The same turns and mirrors carry the whole set onto itself and the rows of a family onto each other. Which other rows belong to the same family as each row named below? List them in the order they appear above.
These 28 rows form 7 families of 4 rows each.
k313: -12 -10 -9 0 14 -2 5 -1 23 1 5 15 12 -24 8 -5 16 -6 -10 -13 24 -8 35 -7 -13 -24 17 -13 4 -29 -8 0 9 10 0
k513: -1 14 -12 -34 18 16 19 -3 -10 -24 23 11 3 -1 14 10 11 12 -10 -28 -5 -10 -6 9 12 -27 7 -12 -3 -17 15 16 -11 18 33
k774: 5 3 -6 0 7 9 5 -13 -11 -22 18 18 26 4 11 -9 -6 13 -5 -30 17 -21 0 20 20 -24 9 -5 -5 -22 17 17 23 34 29
k431: -14 -18 -14 -13 11 1 8 1 12 -7 21 4 -2 -11 12 -8 6 -8 -8 -17 18 4 30 -6 -15 -8 3 -15 -2 -18 -28 11 -7 8 10
k715: -6 35 -9 -24 29 0 -12 2 -23 -1 13 11 11 -12 9 7 2 23 -14 -18 8 -7 20 4 16 -10 7 7 -6 1 23 -6 -6 19 5
k730: 15 20 -6 -14 20 -4 5 -5 -15 -19 15 28 13 -22 0 0 6 10 -12 -7 3 12 -7 26 13 -12 8 -3 -4 0 10 2 -2 3 12
k625: 7 24 -1 -10 24 3 5 -9 -13 -16 28 17 11 -21 22 -12 1 29 2 -49 25 8 22 22 40 -1 -5 -15 4 -1 15 2 6 7 18
k954: -3 3 9 -8 20 -1 -7 11 -9 0 18 7 -15 -26 19 -6 21 -1 4 -11 25 22 38 3 8 -15 -7 -15 23 -16 20 25 15 14 -15
k874: 21 -16 -18 -2 4 -5 11 -6 -1 -8 22 -2 5 -5 2 5 4 -9 -8 -35 6 -9 8 0 30 -31 -2 -22 10 -24 15 21 11 14 34
k546: -7 -24 6 -30 3 -4 4 -4 12 -6 21 14 16 -3 12 -11 13 6 -17 -23 22 5 42 -15 10 -15 1 -17 4 -36 -16 17 15 19 0
k962: -19 -8 -19 -15 6 0 21 -8 13 -20 7 6 -11 -7 8 5 10 20 -6 -28 19 -17 25 -14 -1 -31 8 -25 4 -23 -9 7 7 5 22
k548: 1 -21 -2 -7 18 -6 18 -2 -8 -22 21 0 23 -4 18 -7 -5 19 -2 -42 8 -3 13 17 32 -19 12 -8 -5 -22 20 15 23 17 37
k899: -22 -16 8 4 6 5 2 3 8 -17 14 -3 12 -8 13 3 9 -6 -28 -23 25 -12 4 -12 8 -23 9 -23 -5 -26 -6 17 15 32 14
k193: 31 17 6 -18 14 -6 -11 12 -22 -18 23 22 -1 -10 0 -12 8 22 -18 -33 13 14 23 13 21 2 -1 3 10 1 1 5 10 2 6
k684: -12 4 -9 -9 24 9 -15 6 -5 -26 25 20 -9 -35 16 -11 18 8 11 -19 23 8 51 2 -1 -14 -11 -6 25 -19 10 -1 -9 16 -2
k23: -2 -7 -14 -3 2 -4 7 19 5 -5 26 -2 11 -16 7 -6 5 0 -10 -38 29 -14 37 -35 20 -20 1 -24 -2 -18 -2 3 8 19 -7
k416: 23 -18 1 -20 3 13 18 -3 -12 -2 31 17 14 -6 8 -23 6 6 5 -32 -1 0 6 3 9 -14 8 6 11 -25 13 23 9 16 30
k73: -13 7 14 4 30 14 -11 1 3 6 23 -9 -6 -24 35 1 12 7 -6 -40 29 14 29 -3 26 -6 5 -21 16 -7 10 1 -5 6 -5
k238: -15 -25 20 -4 18 -12 2 0 7 -6 34 -12 10 -4 22 1 8 3 -12 -42 21 -13 26 -12 9 -20 14 -25 -6 -18 4 9 15 23 6
k555: -25 12 -12 3 20 -1 -9 5 -6 0 10 6 -7 -40 8 6 16 20 -4 -24 16 -14 50 -13 2 -28 8 -6 17 -16 18 0 10 18 7
k691: 2 -7 -2 -18 6 10 15 4 -15 -20 47 11 8 -4 7 5 6 -3 -5 -22 -15 -7 10 18 6 -23 4 8 2 -15 -9 20 11 25 25
k585: -24 10 6 4 8 21 -13 -1 2 -13 17 2 -13 -36 15 -2 7 3 -10 -29 45 5 16 -11 7 -12 4 -21 8 -3 11 7 3 13 -11
k30: -19 24 2 -3 9 6 -17 4 -16 -21 17 22 -4 -23 24 -3 22 2 -5 -12 20 2 42 1 19 -17 -3 12 15 -6 16 4 -2 26 -12
k745: -2 -14 -14 -15 -12 16 15 -8 7 -40 30 20 2 3 6 -1 8 0 -6 -36 -4 -8 16 -1 3 -28 7 6 3 -14 5 17 8 18 23
k639: 16 24 -4 -29 -3 -17 -14 -13 -15 -16 32 11 7 -6 13 0 -4 14 -6 -28 19 -7 10 20 36 -11 -5 -15 3 -13 20 5 2 -1 11
k255: 7 26 -8 -3 13 23 -21 -9 -10 -21 11 20 11 -30 8 -8 -4 27 -9 -36 33 3 17 27 25 -10 10 -6 10 -8 22 0 7 6 9
k587: 13 13 -6 -15 31 -5 -6 1 -22 -17 21 26 13 -12 0 -1 0 21 6 -7 8 3 20 26 17 -14 -1 10 10 -10 3 -15 15 8 3
k284: -4 19 -5 -12 7 6 -12 24 -9 3 25 -5 8 -39 28 -4 6 8 1 -19 25 5 25 0 27 -15 7 -14 14 -29 30 3 -3 2 -12

Which other rows belong to the same family as k774? k899, k585, k255
Which other rows belong to the same family as k23? k874, k639, k284
Which other rows belong to the same family as k30? k313, k730, k745
Which other rows belong to the same family as k555? k513, k715, k962
Which other rows belong to the same family as k238? k625, k548, k73

